In the rows, zero is written as 128.
A single turn carries every row of the set below to another of its rows. Some are shown first; where does it send the rows asked next?
guvob: [106 108 148 146 122 111 126 125 106 102 131 127 116 126  96 142  81 113
  76 139 119 115]
fumo: [116 111 137 130 119 120 151 102 110  89 131 124 108 133 137 152 105 131
 109 120  75 143]
tolu: [136 127 131 160 122 119 140 124 112 104 128 132 103 122 104 154  63 105
 101 163 106 127]
suda: [124 135 147 153 130 117 162 129 105  86 148 133 108 102  85 122  77 138
 123 137  87 119]
Mame: [109 119 157 113 110 132 132  96 100  99 152 115  99 124 128 138  57 144
 103 138 120 134]
rere: [114 119 157 138 122 141 126 102  82  86 140 113 104 125 131 127  63 144
 112 153 118 149]
Vudu: [124 126 164 135 147 143 144 125  92  86 131 119  94 119 124 143  66 138
 100 145 141 141]
didos: [114 109 140 146 141 140 146 108 105  88 141 115 118 123 120 182  94 139
 114 124  88 146]
tusa: [107 124 145 159 134 124 119 127 101 100 127 116 117 125  97 142  77 120
  77 150 114 128]
zur: [124 117 173 121 136 134 146 113 100  86 143 130  87 123 126 137  72 136
  88 135 138 129]
Fuga: [ 97 144 151 127 144 143 140 108 119  96 150 131  86 130 121 157  84 133
 103 127  89 137]
Ked: [101 104 144 151 140 126 160 125  88  85 128 149 105 129 115 144 103 115
 132 122 106 131]
Biliv: [115 109 138 141 135 140 150 108 100  90 137 119 116 118 120 180  97 143
 115 125  87 152]
nutu: [139 119 136 156 116 113 143 120 113 100 131 139 101 126 105 145  69 101
  97 159 106 121]
takuv: [123 140 150 148 125 116 165 130 104  89 163 134 111 106  92 127  76 135
 117 126  84 123]
Voga: [104 116 140 157 127 112 126 129  99 100 120 123 120 127 100 136  80 112
  83 145 116 122]
vubub: [121  99 148 139 128 135 149  97 104  81 143 128 112 124 125 163 109 138
 106 124  83 146]
Boko: [106 117 150 147 129 125 119 121 109 102 139 121 113 123  93 148  77 120
  68 145 115 121]
mefe: [141 115 143 154 116 122 139 115 115  99 141 141 100 121  99 155  69 106
  92 159 108 122]
tupos: [ 93 111 147 122 134 127 159 118 113  99 150 146  96 124 109 168  89 123
 115 111 106 120]
Sir: [123 138 151 151 127 117 164 130 101  87 159 133 111 106  93 125  78 135
 119 128  84 125]
Laga: [121 134 145 147 125 114 164 127 111  88 150 132 107 103  84 124  78 137
 121 131  86 115]
povad: [117 125 151 132 140 122 154 135  87  93 116 120  95 123 131 136  67 131
 112 137 141 134]
fum: [109 121 126 140 135 122 148 113 108  95 124 111 118 129 131 169  90 133
 119 121  82 144]
bubo: [119 117 159 117 127 112 154 124  99  93 127 130  90 126 133 129  72 126
  99 128 139 122]
sis: [122 142 152 147 127 116 163 129 106  89 164 132 109 104  93 125  76 136
 114 127  81 126]
tas: [117 115 157 114 116 131 131  97  96  96 150 115  92 121 137 142  62 144
 102 150 123 134]
begod: [116 109 135 135 125 116 147 102 113  89 130 123 112 138 137 153 103 127
 111 118  77 137]
sono: [125 141 150 152 131 123 157 123 111  85 153 129 105 102  87 120  80 141
 117 138  82 121]
Zupi: [116 100 144 132 120 122 145 116  74  91 127 119 106 117 134 141  66 135
 127 148 134 134]
Sudod: [139 124 139 158 124 128 138 118 114 101 139 133 100 118  97 160  63 110
  95 163 107 127]
pimog: [124 143 153 151 128 118 163 129 101  86 160 132 110 106  93 124  78 136
 117 130  81 128]
Leku: [121 114 155 135 128 139 131 105  81  88 136 113 100 120 138 135  66 144
 114 157 124 143]
ket: [112 104 147 110 110 114 145 108  90 100 140 121  98 118 135 147  62 136
 114 139 133 124]
gam: [111 122 126 134 129 122 154 112 107  96 125 114 114 126 132 168  94 137
 119 122  82 149]
vapa: [104 100 148 116 105 115 147 107  90 102 141 122 109 119 122 144  60 137
 119 129 131 125]
sivup: [103 136 147 155 151 142 140 117  97  82 129 133  95 135 126 132  96 124
 121 137  89 148]
Ful: [109 101 148 141 117 126 143 114  71  88 129 119 116 120 125 131  64 136
 130 143 132 142]
fezin: [121  97 150 140 130 132 144  97 109  81 144 126 113 130 126 164 107 131
 105 120  84 140]
Zul: [123 140 149 145 126 119 159 122 114  89 156 132 103 103  88 124  79 141
 114 134  83 116]

povad -> bubo
didos -> fum
And these:
Biliv -> gam
Leku -> Zupi
Fuga -> sivup
sono -> suda
Mame -> rere
tolu -> nutu
tusa -> Voga

A single turn carries every row of the set below to another of its rows. Some are shown first; where does it send the rows asked next?
seg: [118 137 135 139 104 134 121 146 142 135 119 139 157 126 140 114 120 129
 124 142 113 141 123 120 138 102 129 133  99 123 147 132 118 133 129 142
 144 155 135 144 106 117 112 121 127 115 124 112 154 136 137 144 126 141]
Bom: [145 122 112 135 106 123 150 111 115 121 136 126 137 133 146 128 124 112
 163 107 149 142 139 132 118 146 111 121 145 120 132 150 130 138 140 106
 148 108 143 136 143 146 140 139 124 127 132 137 131 140 122 138 130 130]
bemi: [137 126 132 126 149 133 124 120 119 120 123 134 119 130 147 139 147 116
 142 135 157 139 118 126 127 131 130 133 138 145 140 161 121 140 131 116
 134 113 138 104 139 116 158 140 136 112 146 158 136 151 119 144 121 130]
zutok: [139 145 117 145 117 131 113 134 133 119 134 148 151 118 141 125 139 129
 137 153 135 140 126 122 133 117 134 132 118 122 122 139 105 159 127 121
 137 128 153 124 117 114 140 131 132 100 122 130 141 150 123 137 108 145]
Tizi: [121 131 110 124  99 126 164 121 109 135 113 116 129 146 139 126 109 114
 162  97 136 138 134 123 128 129 114 118 140 112 140 132 143 113 130 121
 163 119 138 139 133 150 115 140 111 142 125 128 136 123 118 141 142 124]
Digo: [111 161 105 127 114 142 127 141 125 130 111 132 129 135 133 123 124 126
 135 144 133 139 117 105 148 105 137 125 118 108 112 119 122 136 112 146
 153 127 146 118 113 115 113 133 119 114 115 124 148 127 118 141 115 140]
verol: [136 141 117 119 122 151 108 135 134 148 118 115 139 141 123 131 122 118
 101 112 121 129 114 119 124 150 139 114 118 126 102 135 141 107 108 118
 122 142 138 129 145 138 125 110 138 128 137 153 123 109 113 123 124 125]
Vap: [122 118 164 122 136 133 134 139 133 142 109 134 135 132 147 128 120 131
 129 125 127 130 119 127 125 121 130 137 109 152 174 155 133 116 132 129
 136 154 128 137 120 128 133 130 139 131 148 140 150 143 138 154 145 126]
Pefiv: [120 126 121 133 123 111 133 107 122 126 124 109 132 113 130 143 143 136
 139 134 137 142 137 118 132 144 135 127 139 136 113 142 105 155 128 105
 117 108 138 111 120 133 145 115 130 101 120 141 135 163 144 116 125 138]
Dolo: [ 99 112 149 126 118 114 139 119 134 140 119 110 149 116 125 141 118 147
 122 116 113 136 133 120 128 126 136 133 115 133 146 134 116 140 137 127
 121 140 119 141 114 125 120 111 134 125 123 120 152 150 161 125 148 121]
pef: [138 135 126 118 122 148 107 140 143 147 123 117 146 141 124 126 122 123
 100 111 116 132 116 126 121 149 139 118 112 129 113 140 141 110 108 118
 115 150 135 139 143 140 126 106 141 127 140 155 120 111 119 125 125 123]
zonez: [ 89 142 112 119 118 119 146 121 115 144  94  97 118 128 115 147 120 139
 142 119 130 127 132 102 148 128 143 125 128 123 119 117 125 130 112 132
 141 120 136 118 114 135 112 125 120 127 107 132 142 142 141 122 137 125]
peli: [102 141 123 107 136 139 148 137 116 138  88 116  97 149 137 135 125 114
 138 126 146 125 107 110 145 121 134 118 124 137 140 141 147 105 112 135
 158 125 137 107 129 128 124 142 128 125 134 150 145 128 117 155 129 129]
Datu: [133 110 133 130 100 123 154 117 123 133 134 127 149 136 145 122 110 121
 151 100 127 143 139 136 112 130 110 127 129 121 160 149 135 125 142 117
 143 134 130 157 134 146 123 130 124 139 138 125 139 135 131 142 148 125]
rov: [146 139 121 123 125 149 104 135 138 147 125 118 143 138 128 127 125 121
 103 110 125 131 116 124 118 149 140 119 118 127 107 140 137 113 107 113
 118 140 142 131 147 139 139 111 140 125 142 156 119 111 111 121 124 123]

verol -> pef
Vap -> bemi
zutok -> Digo
And these:
zonez -> Dolo
Datu -> Bom

